One turn moves each row of this set onto another row. After a few examples, where does it send each row asked below?
J_773: [ -2.9 -13.4 -11.9   5.4 -39.3  -1.6  -1.5 -21.2 -15.5  -4.8   2.0  25.6
   2.8  10.5  16.9 -16.7  26.5 -12.5  16.1]
J_776: [  0.4  13.6  28.5   5.0  13.2 -24.1 -11.8  -9.1  -5.3  25.8   2.5 -13.8
  -2.9 -17.3  17.6 -44.0  -9.3   8.8 -13.5]
J_35: [  7.2  22.5  -3.8   2.6  16.9  30.6  -3.5  -1.0   3.2  -5.1  -0.2  53.5
  10.8 -10.2  -3.0   6.7  15.3   6.8  29.5]
J_905: [ 20.5  53.8  14.1  -4.1  19.3 -22.2  -7.4  11.3  -1.6   6.4 -18.8  16.3
  -3.9 -15.5  -7.1   8.1 -27.0   1.3  15.5]
J_392: [ 28.1  26.9   4.8  -4.5 -15.6  -5.3  20.5 -26.8   2.0  -5.2  30.9  -7.4
   1.8   0.6  -1.8  -4.8  11.4   5.5  14.5]
J_245: [  5.9   2.0 -34.9  15.3  28.2 -13.9 -24.4 -20.0 -12.2 -20.3 -22.9   9.2
 -41.9   4.7 -17.0  -0.1  -3.6  12.3  -9.9]
J_779: [ -9.8 -18.0   1.1  37.9 -15.8  -3.6  14.8   3.4   5.9   8.4  -3.4  19.6
   8.7  27.5  12.0 -14.4  18.6   0.6  18.7]
J_358: [-22.6   6.8   3.7  -8.6  13.6  21.0 -45.4 -16.2 -11.0  13.9 -26.6  21.1
   2.4  -8.4   3.5 -20.6  11.7  24.7 -21.5]
J_787: [ -0.1  26.8   3.2   2.1  17.9  15.0 -16.4  -2.3  20.3  -6.2 -30.0  19.1
   6.9  18.9   4.7  17.2 -37.9 -10.3 -22.2]
J_701: [ -8.1   2.9   5.6  33.6 -15.1 -10.5   8.6  -8.3 -15.8  -1.3  -0.9  46.2
 -20.2  -2.4   6.1 -25.5  28.5   2.4  22.4]
J_246: [ -9.6  -1.2   5.4  -7.8  18.9   6.1 -34.7  10.2   1.1  33.2 -22.1  -1.6
  31.6  -4.5  10.7 -16.2   2.1  17.8   3.2]
J_460: [  9.8  39.3   7.5 -22.4 -15.0  -0.9  -6.1 -23.1 -16.8  -3.3 -24.0  -7.8
 -14.6   0.1 -12.5   3.0 -23.7  10.9 -28.3]
J_992: [-18.8 -13.8  -4.1  34.0 -20.8   8.6   2.9 -17.8   0.1  -8.1  -4.9  37.5
  -9.1  25.4  10.6 -15.7  25.2  -0.5   0.2]
J_546: [ -8.4  35.2  13.6  18.0  23.4 -19.9 -36.3 -21.0  11.7   8.4   4.0   4.0
 -15.1   1.0  -7.1 -12.6  21.9  34.3  -5.5]
J_910: [  6.8 -15.5 -42.1  -4.9  21.2   1.2 -29.5 -14.4 -20.6 -16.5 -32.1  13.6
 -21.0  -2.6  -0.4  -4.7 -16.4  -8.5  -9.0]
J_262: [  7.3  26.0   5.0  10.6  19.0  24.6   8.1   6.5  -2.0   3.8  -2.9  45.5
   5.9 -12.7 -12.2   0.9  16.6  22.0  31.0]
J_677: [ 12.8  56.6   5.1 -10.7  14.0  -8.0 -23.5 -11.5  -4.8 -13.0 -18.9  37.5
 -16.9 -17.4  -3.3   9.6 -22.3  -7.7  -0.7]
J_842: [ 22.2  30.0   0.6  -7.3 -19.4   3.2  12.5 -40.9  -1.0 -15.9  30.6   4.7
  -8.6  -0.1  -1.8  -5.1  14.9   3.6   3.9]
J_194: [ 21.8 -10.7 -35.2   3.2  26.5 -23.7 -19.8 -10.5  -6.3 -14.2 -13.1   0.5
 -16.6  -2.6  12.9  -9.3 -27.6 -26.0   1.8]
J_476: [ 20.5  30.1   2.1 -28.6 -12.4  -8.1  -6.9  -8.7  -4.0   4.3 -18.6 -18.3
  12.2   5.0   0.7  10.9 -31.8  -6.4 -10.1]
J_311: [  1.2  24.7  -1.7   4.8  23.0 -19.4 -50.4 -17.9  28.3   5.3  11.5   4.4
  13.9   7.5  15.1  -1.1  12.7   1.8   8.6]
J_757: [ 20.2  -7.2 -35.9  13.8  33.0 -27.7 -17.0   5.8   2.1  -3.2 -17.8 -11.5
  -8.6  10.4  -5.7   5.9 -15.0  -0.6  16.9]
J_23: [ -3.5  12.1  12.4  -8.8   7.8  -8.7 -36.5 -32.6  -0.9   3.9   5.9   8.8
  -2.8 -15.8  32.4 -36.9 -10.4 -17.1 -23.9]
J_846: [  0.3  -4.8  -3.1  25.6 -14.0 -13.0   1.9  -0.5  -3.2   0.5   4.6  42.3
   4.1   2.8  21.3 -17.7  20.7 -18.5  36.0]
J_55: [ -3.1  -4.2  17.5  13.1   0.8  39.0  31.3 -13.1  -0.6   0.8  -2.8  19.0
   0.3   5.0   8.1 -24.2 -13.9   4.8 -23.9]
J_285: [ -2.9  32.2  17.9  14.3  20.2   6.6   0.7   6.2  10.1   4.9 -35.3   8.9
  -6.9  15.0 -12.5   8.2 -33.4  17.0 -24.7]
J_492: [ 12.8  -1.3 -17.9  18.5  27.2 -28.0  -1.8  -9.2 -22.8  -6.6 -21.7  -4.5
 -44.1  -9.0 -11.3 -21.8 -18.6   9.1  -9.2]
J_919: [  3.2  -9.2  12.7   8.2   2.2  37.1  27.8  -7.3   8.2   3.3   0.9  14.8
  16.6   8.7  17.4 -18.4 -19.0  -8.1 -13.8]
J_651: [ -2.7  -9.9   1.2  17.2 -36.1 -11.4  16.7  -7.8 -22.7   9.6  -1.6  11.5
  -3.6   8.1   2.9 -23.5  28.9  10.1  20.7]
J_435: [ 13.2 -14.7 -26.1   8.7  27.9 -17.7  -4.7  11.9 -23.3   8.2 -34.9 -12.5
 -15.5  -4.0 -13.2 -10.4 -18.0  14.9   6.1]

J_245 goes to J_492
J_311 goes to J_23
Now find these:
J_285 goes to J_905
J_262 goes to J_392
J_651 goes to J_779

